Each row below has a hidden score, from 0 to 40, with 20 about the middle. What is it? The score is a weighted sum of the row's numbers plus the product of two more (or one squared), each taken from its middle value.
array([-0.7, -0.4, 0.1, 0.8, -0.1, 0.1, 0.1, -0.1, -0.3, -0.7, -0.5, 0.8, 0.2, -0.3, -0.3, 0.3]) >> 20
array([0.6, -1.3, -1.3, -0.8, -0.8, 0.0, -1.3, 0.0, 0.0, 1.2, 1.1, -0.1, -1.5, 0.2, 1.1, -0.2]) >> 16
array([-0.9, 1.8, 1.8, 1.1, 1.0, -0.3, 1.9, 0.7, -0.3, -1.8, -1.6, 0.0, 1.7, -0.7, -1.4, 0.2]) >> 17
array([-0.7, 0.4, 0.2, 1.0, -0.4, 0.4, 0.3, -0.5, -0.6, -1.0, -1.1, 0.7, 0.7, -0.2, -0.5, -0.2]) >> 10
array([-1.3, 0.7, 0.9, 0.0, -0.2, 0.8, 1.1, 0.3, -1.0, -0.2, -0.5, -1.8, 0.7, -0.3, -0.7, 1.5]) >> 19
array([-1.7, 1.8, 1.2, -0.1, -1.2, 1.1, 1.7, -0.2, -1.1, -1.0, -0.9, -1.5, 1.4, -0.3, -1.7, 1.8]) >> 20
array([-0.1, -0.5, -0.9, -0.4, -0.2, -0.2, -0.7, 0.2, 0.0, 0.6, 0.2, 0.0, -0.4, 0.0, 0.2, -0.6]) >> 20
array([-1.4, 1.3, 1.2, 1.2, 0.1, 1.0, 1.3, 0.4, -1.1, -1.4, -0.8, 0.2, 1.3, -0.7, -1.5, 0.5]) >> 19
array([-0.2, 0.7, 0.7, 1.5, 0.7, 0.4, 0.6, -0.8, 0.3, -1.1, -1.1, 1.0, 0.9, -0.1, -0.5, -0.6]) >> 19
array([-0.4, 0.6, -0.1, 0.4, -0.1, -0.2, 0.1, -0.4, 0.7, -0.6, -0.8, 1.1, 0.5, -0.4, -0.3, -1.4]) >> 20
array([1.7, -1.2, -1.5, -0.3, -0.3, -0.4, -1.5, -1.4, 1.8, 0.2, 0.1, 1.9, -0.9, 0.3, 1.0, -1.3]) >> 15
array([-0.4, 0.2, -0.4, 0.7, -0.3, 0.5, 0.2, -0.4, 0.3, -0.6, -0.9, 1.1, 0.5, -0.3, -0.2, -0.8]) >> 27
array([-2.2, 1.7, 1.0, 0.5, -2.3, 2.1, 1.4, -1.1, -1.4, -1.0, -0.9, -1.0, 1.2, -0.6, -1.7, 1.6]) >> 38
array([-0.1, 0.7, -0.2, 1.6, -0.1, 1.3, 0.0, -1.9, -0.1, -0.9, -1.1, 1.5, 0.9, 0.2, -0.8, -0.3]) >> 35
array([0.4, 1.4, 0.5, 0.9, 0.3, 0.3, 0.4, -1.2, 1.3, -1.0, -1.0, 1.5, 1.0, 0.3, -0.6, -0.9]) >> 23
array([-1.1, 0.1, -0.5, -0.4, -2.1, 1.6, 0.0, -0.2, -1.2, 0.3, 0.2, -1.1, -0.2, 0.2, -0.7, 0.9]) >> 26
array([0.4, 0.5, 1.0, -1.1, 0.2, -0.9, 0.3, 0.9, -0.3, 0.8, 0.6, -1.8, -0.3, 0.3, 0.5, 0.7]) >> 24
array([-1.1, 1.2, 1.4, 1.1, 0.1, 0.1, 1.4, 0.1, -0.3, -1.3, -1.6, 0.1, 1.3, -0.3, -1.0, -0.2]) >> 18
array([-0.4, 0.4, 0.2, 1.5, 0.1, 1.1, 0.3, -1.1, -0.2, -0.8, -0.4, 1.3, 0.5, 0.0, -0.5, 0.0]) >> 19
array([0.5, 0.3, 0.1, 0.9, 1.4, -0.1, 0.3, 0.4, 0.3, -0.9, -0.7, 1.8, 0.5, 0.1, -0.4, -1.4]) >> 20
array([-1.0, 1.4, 0.9, 0.9, -0.2, 0.5, 1.2, 0.3, -0.9, -1.2, -1.3, -0.6, 1.1, -0.4, -1.5, 0.9]) >> 17
array([-1.0, 1.4, 1.6, -1.0, 0.3, -1.4, 1.0, 0.6, -1.2, 0.2, 0.1, -2.1, 0.6, -0.2, -0.5, 0.9]) >> 20
array([0.3, 0.8, 1.2, 0.2, 1.3, -0.5, 0.5, 0.7, -0.7, -0.3, -0.1, -0.9, 0.2, -0.2, -0.2, 0.6]) >> 22
array([0.2, -0.1, -0.3, 0.3, 0.9, -0.4, -0.2, -0.4, 1.3, -0.5, -0.8, 1.2, 0.3, 0.1, 0.3, -1.0]) >> 21
array([-0.2, -0.4, 0.4, -0.6, 0.4, -0.1, 0.1, 0.4, -1.4, 1.0, 1.1, -1.7, -0.7, -0.5, 0.2, 0.9]) >> 20
array([0.7, 0.4, -0.3, 0.3, 0.2, -0.1, -0.2, -0.9, 1.2, -0.3, -0.6, 1.6, 0.3, 0.0, 0.1, -1.5]) >> 23
array([-0.2, 0.1, 0.6, -0.8, 0.2, -0.2, 0.1, 0.4, -1.4, 0.7, 1.0, -1.7, -0.6, 0.1, 0.3, 1.0]) >> 15
array([-0.7, 1.5, 0.7, -0.1, -1.4, 1.4, 0.8, -0.6, -0.8, -0.2, -0.1, -1.3, 0.6, 0.3, -1.1, 1.3]) >> 30
array([0.2, -0.7, -0.6, -0.7, 0.4, -0.7, -0.6, 0.7, 0.1, 1.0, 0.9, -0.9, -1.0, -0.1, 0.7, -0.1]) >> 18
array([0.8, -1.7, -1.3, -0.4, -0.3, 0.1, -1.3, 0.3, 0.4, 1.2, 0.9, 0.0, -1.6, 0.5, 1.4, -0.6]) >> 20
array([0.6, -0.7, -0.9, -1.2, -0.8, -1.3, -0.9, 0.6, 0.4, 1.5, 1.1, -0.7, -1.0, 0.1, 0.9, -0.5]) >> 25
array([-1.7, 1.2, 1.0, 1.2, 0.3, 0.4, 1.3, 0.2, -0.5, -1.3, -1.3, 0.4, 1.2, -0.6, -1.1, -0.1]) >> 13
array([-0.8, -0.7, 0.1, 1.0, -0.2, 0.3, 0.1, -0.1, -0.3, -0.3, -0.2, 0.6, -0.1, -0.6, -0.2, 0.2]) >> 15
array([1.4, -1.7, -1.2, -1.1, 0.4, -1.1, -1.5, 0.3, 1.4, 1.4, 0.9, 0.3, -1.5, 0.6, 1.9, -1.2]) >> 15
array([-0.2, -0.2, -0.1, -0.1, 0.1, -0.1, -0.1, 0.4, -0.7, 0.4, 0.5, -0.3, -0.3, 0.2, 0.3, -0.2]) >> 21
array([-0.5, 0.0, -0.1, 0.3, -0.9, 1.0, -0.1, -0.9, -0.8, -0.6, -0.6, 0.3, 0.2, -0.4, -0.6, 0.9]) >> 15
array([-0.2, 0.8, 0.0, -0.1, -0.2, -0.4, 0.4, -0.2, 1.1, -0.5, -0.9, 1.0, 0.7, 0.3, -0.2, -1.4]) >> 29
array([-0.4, 0.7, 1.2, -0.1, 0.7, -0.2, 0.6, 0.4, -0.8, -0.2, 0.0, -0.9, 0.5, -0.2, -0.5, 0.7]) >> 28
array([-0.4, 0.4, -0.1, 0.9, 0.0, 0.2, 0.0, -0.9, -0.1, -0.7, -0.6, 1.0, 0.3, -0.2, -0.2, -0.8]) >> 13
array([-0.8, -0.4, -0.6, 1.3, -0.2, 1.3, 0.1, 0.1, -1.0, -0.7, -0.4, 0.7, 0.1, -0.4, -0.6, 0.6]) >> 14
array([0.4, -1.1, 0.0, -1.2, -0.1, -0.5, -0.7, 0.1, -0.5, 1.3, 1.4, -1.5, -1.2, 0.2, 1.0, 0.4]) >> 16
array([-0.7, 0.8, 0.8, -0.2, -0.2, 0.5, 1.0, 0.6, -1.0, -0.3, -0.5, -1.4, 0.5, -0.2, -0.9, 0.9]) >> 21
array([0.1, -1.1, -1.2, -0.5, -0.4, -0.2, -0.8, -0.3, 0.3, 0.4, 0.3, 0.7, -0.4, -0.3, 0.5, -0.8]) >> 15
array([1.4, -1.2, -0.8, -1.2, 0.0, -1.0, -1.2, 0.2, 0.2, 1.6, 1.7, -0.8, -1.6, 0.8, 1.5, 0.1]) >> 19
array([-0.2, 0.7, 0.4, 0.3, -0.2, 0.7, 0.3, 0.3, -1.0, -0.3, -0.3, -0.3, 0.4, 0.2, -0.6, 0.4]) >> 21
array([-0.8, 0.8, 0.6, 0.3, -0.7, 0.8, 0.8, -0.2, -0.2, -0.5, -0.7, -0.1, 0.7, -0.6, -0.9, 0.5]) >> 21
array([0.0, -0.4, 0.6, -0.4, 0.5, 0.0, -0.2, 0.4, -0.9, 1.0, 1.0, -1.6, -0.7, -0.2, 0.4, 0.6]) >> 23
array([1.1, -1.5, -2.1, -1.0, -0.4, 0.0, -1.8, -0.6, 0.1, 1.5, 1.4, 0.0, -1.7, 0.5, 1.3, -0.7]) >> 18
array([-0.2, 0.0, -0.1, 1.0, -0.1, 0.8, -0.1, -1.3, 0.0, -0.6, -0.7, 0.8, 0.1, -0.2, -0.2, -0.3]) >> 14
array([1.4, -0.6, -0.2, -1.4, 1.1, -1.6, -0.6, 0.8, 0.8, 0.9, 1.1, 0.6, -0.5, 0.2, 0.9, -0.6]) >> 26
array([-0.4, 0.6, 0.1, 1.2, 0.2, 1.1, 0.3, -0.5, -0.4, -0.9, -0.5, 0.8, 0.4, -0.4, -0.7, 0.0]) >> 16
array([-0.5, 0.1, 0.7, -0.6, 0.1, -0.1, 0.3, 0.8, -1.0, -0.2, 0.1, -0.6, 0.1, 0.2, -0.3, 0.8]) >> 16
array([-1.2, 0.8, 1.2, 0.1, -0.4, 0.2, 0.9, 0.1, -1.4, -0.4, 0.0, -1.4, 0.8, -0.4, -1.0, 1.3]) >> 22
array([0.0, -0.3, -0.5, -0.6, -1.2, -0.8, -0.3, -0.1, 1.0, 0.0, -0.4, 0.0, -0.2, -0.5, -0.1, 0.3]) >> 13
array([-0.4, 0.8, -0.2, 0.8, -0.1, 1.1, 0.4, -0.7, -0.1, -0.8, -0.8, 1.2, 0.4, -0.2, -0.6, -0.5]) >> 23
array([-1.1, 1.5, 1.4, -0.2, -1.1, 0.6, 1.1, 0.1, -0.6, -0.6, -0.4, -0.7, 1.0, -0.2, -1.3, 0.9]) >> 21
array([-1.9, 1.9, 1.6, 0.5, 0.4, 0.8, 2.1, 1.3, -2.1, -1.0, -0.9, -1.8, 1.5, -1.1, -1.8, 2.4]) >> 18
array([-1.4, 0.9, 0.0, 1.7, 0.2, 1.0, 1.0, 0.4, -0.9, -1.2, -1.4, 0.4, 1.2, -0.8, -1.4, 0.5]) >> 20
array([0.0, -0.5, -0.8, -0.4, -0.9, 0.0, -0.5, -0.1, 0.0, 0.1, 0.1, 0.4, -0.3, 0.2, 0.4, -0.5]) >> 24
array([0.7, -0.4, 0.1, -0.6, 0.4, -0.3, -0.1, 0.8, 0.2, 0.5, 0.7, -0.3, -0.2, 0.2, 0.4, 0.5]) >> 23
array([-2.4, 1.3, 1.1, 0.5, 0.7, 0.3, 2.2, 2.0, -1.9, -1.2, -1.1, -1.4, 1.6, -1.3, -1.8, 1.3]) >> 19
array([2.6, -1.9, -1.5, -1.5, 0.1, -1.4, -1.9, 0.1, 2.1, 2.2, 2.0, 0.3, -1.9, 0.8, 2.2, -1.6]) >> 35
array([-1.4, 0.7, 0.9, -0.2, -0.9, 0.4, 1.4, 0.4, -1.1, -0.5, -0.4, -2.1, 0.8, -0.5, -0.9, 1.8]) >> 23
array([0.9, -0.4, 1.3, -1.3, 1.0, -1.5, 0.0, 1.4, 0.1, 1.1, 1.2, -1.9, -1.0, 0.1, 1.0, 0.4]) >> 18
array([-1.1, 1.4, 1.1, 1.0, 0.7, 0.3, 1.7, 1.1, 0.1, -1.4, -1.4, 0.0, 1.5, -0.4, -1.4, 0.2]) >> 22
array([0.6, -0.8, -0.7, -0.4, 0.1, -0.9, -0.6, 0.0, 1.0, 0.3, 0.5, 1.2, -0.4, 0.3, 0.9, -1.4]) >> 22
array([0.0, -1.1, -0.8, 0.1, 0.1, -0.1, -0.3, 0.5, -0.1, 0.1, 0.1, 0.2, -0.6, -0.1, 0.4, -0.2]) >> 12
array([-1.9, 0.9, 1.0, 0.5, 0.3, 0.7, 1.8, 0.9, -1.2, -0.6, -0.6, -1.9, 1.2, -0.7, -1.2, 2.4]) >> 24
array([-1.6, 1.3, 1.3, 0.1, -1.4, 1.5, 1.3, -0.1, -1.6, -0.4, -0.4, -2.0, 0.9, -0.5, -1.3, 1.9]) >> 31
array([0.4, -0.4, -0.1, -0.1, 0.1, -0.5, -0.3, -0.2, 1.4, -0.2, -0.2, 0.9, -0.3, 0.2, 0.4, -0.8]) >> 12
array([0.1, -0.1, 0.3, -0.1, 1.1, -0.3, 0.4, 0.6, -0.2, 0.1, 0.3, -0.6, 0.3, -0.2, -0.1, 0.7]) >> 36
array([1.0, -1.5, -0.3, -0.8, 0.3, -1.4, -0.9, 0.7, 0.6, 1.0, 1.1, -0.5, -1.2, 0.5, 1.5, 0.1]) >> 15
array([0.7, -2.1, -2.1, 0.1, -0.2, 0.6, -1.4, -0.4, 0.3, 0.8, 0.7, 1.1, -1.1, 0.3, 1.1, -0.8]) >> 18
array([1.6, -0.6, -0.8, -1.3, -0.4, -0.7, -1.4, -0.3, 0.7, 1.8, 1.9, 0.0, -1.2, 1.0, 1.3, -0.7]) >> 29
array([-1.2, 0.7, 0.8, 1.2, 0.5, 0.8, 1.0, -0.2, -0.9, -1.1, -1.0, -0.1, 0.8, -0.8, -0.9, 0.3]) >> 13
array([-0.3, 0.6, -0.4, 1.2, 0.1, 1.1, 0.2, -1.0, -0.2, -0.8, -0.9, 1.3, 0.7, 0.1, -0.5, -0.4]) >> 18
array([0.5, 0.0, 0.7, -1.5, 0.1, -1.7, -0.1, 0.7, 0.4, 1.3, 1.2, -1.7, -0.7, 0.7, 1.0, 0.1]) >> 21
array([0.7, -0.7, 0.0, -1.4, 0.6, -1.0, -0.4, 0.5, 0.8, 0.7, 0.6, -0.3, -0.6, -0.2, 0.6, -0.3]) >> 20
array([1.0, -1.7, -1.3, -1.1, 0.2, -0.7, -1.5, 0.2, 0.2, 1.6, 1.7, -0.5, -1.5, 0.3, 1.5, -0.4]) >> 21
array([-2.5, 2.4, 2.1, 1.0, -1.3, 1.7, 2.2, -0.2, -2.1, -1.5, -1.4, -1.5, 1.9, -0.6, -2.4, 2.2]) >> 17
array([2.3, -2.9, -2.3, -1.6, -0.6, -1.1, -2.5, -0.3, 1.5, 2.3, 2.2, 0.4, -2.5, 0.9, 2.4, -1.1]) >> 19
array([-1.4, 0.7, 0.5, 0.8, 0.9, 0.1, 1.5, 0.7, -0.7, -1.4, -1.4, 0.1, 1.4, -0.5, -1.0, 0.3]) >> 14
array([0.1, 0.5, 0.7, 0.6, 0.5, 0.0, 0.6, -0.1, 0.7, -0.9, -0.9, 0.9, 0.8, 0.1, -0.4, -0.4]) >> 18
array([1.4, -0.6, -1.2, -1.1, -0.9, -0.8, -1.0, -0.1, 1.5, 0.9, 0.3, 0.3, -0.8, 0.6, 1.2, -0.8]) >> 35
array([0.0, -0.9, 0.6, -0.7, 0.1, -0.5, -0.4, 0.6, -1.2, 1.2, 1.4, -1.9, -1.2, -0.4, 0.5, 1.3]) >> 28
array([-0.2, 0.5, 0.5, 1.3, 0.2, 0.5, 0.6, -0.4, -0.2, -1.2, -1.0, 0.6, 0.8, -0.3, -0.7, 0.2]) >> 16
array([0.4, 0.1, 0.2, -1.0, -1.0, -0.4, -0.2, 0.3, -0.1, 0.6, 0.7, -0.6, -0.3, 0.3, 0.0, 0.5]) >> 19
array([0.1, 0.1, 1.0, -0.3, -0.4, -0.3, -0.2, 0.1, -1.5, 0.8, 1.3, -1.4, -0.6, 0.4, 0.3, 1.1]) >> 19
array([0.7, 0.4, 0.6, -0.8, -0.3, -0.1, -0.3, 0.2, -0.4, 0.5, 0.6, -0.7, -0.3, 0.4, 0.0, 0.6]) >> 21
array([0.4, -0.5, -0.5, 0.1, 0.1, -0.6, -0.4, -0.2, 1.9, -0.2, 0.0, 1.3, -0.2, 0.5, 0.6, -1.4]) >> 16
array([0.5, 0.3, 0.1, 0.1, 0.4, -0.4, 0.3, 0.3, 1.4, -0.7, -0.6, 1.0, 0.5, 0.1, 0.0, -0.6]) >> 19
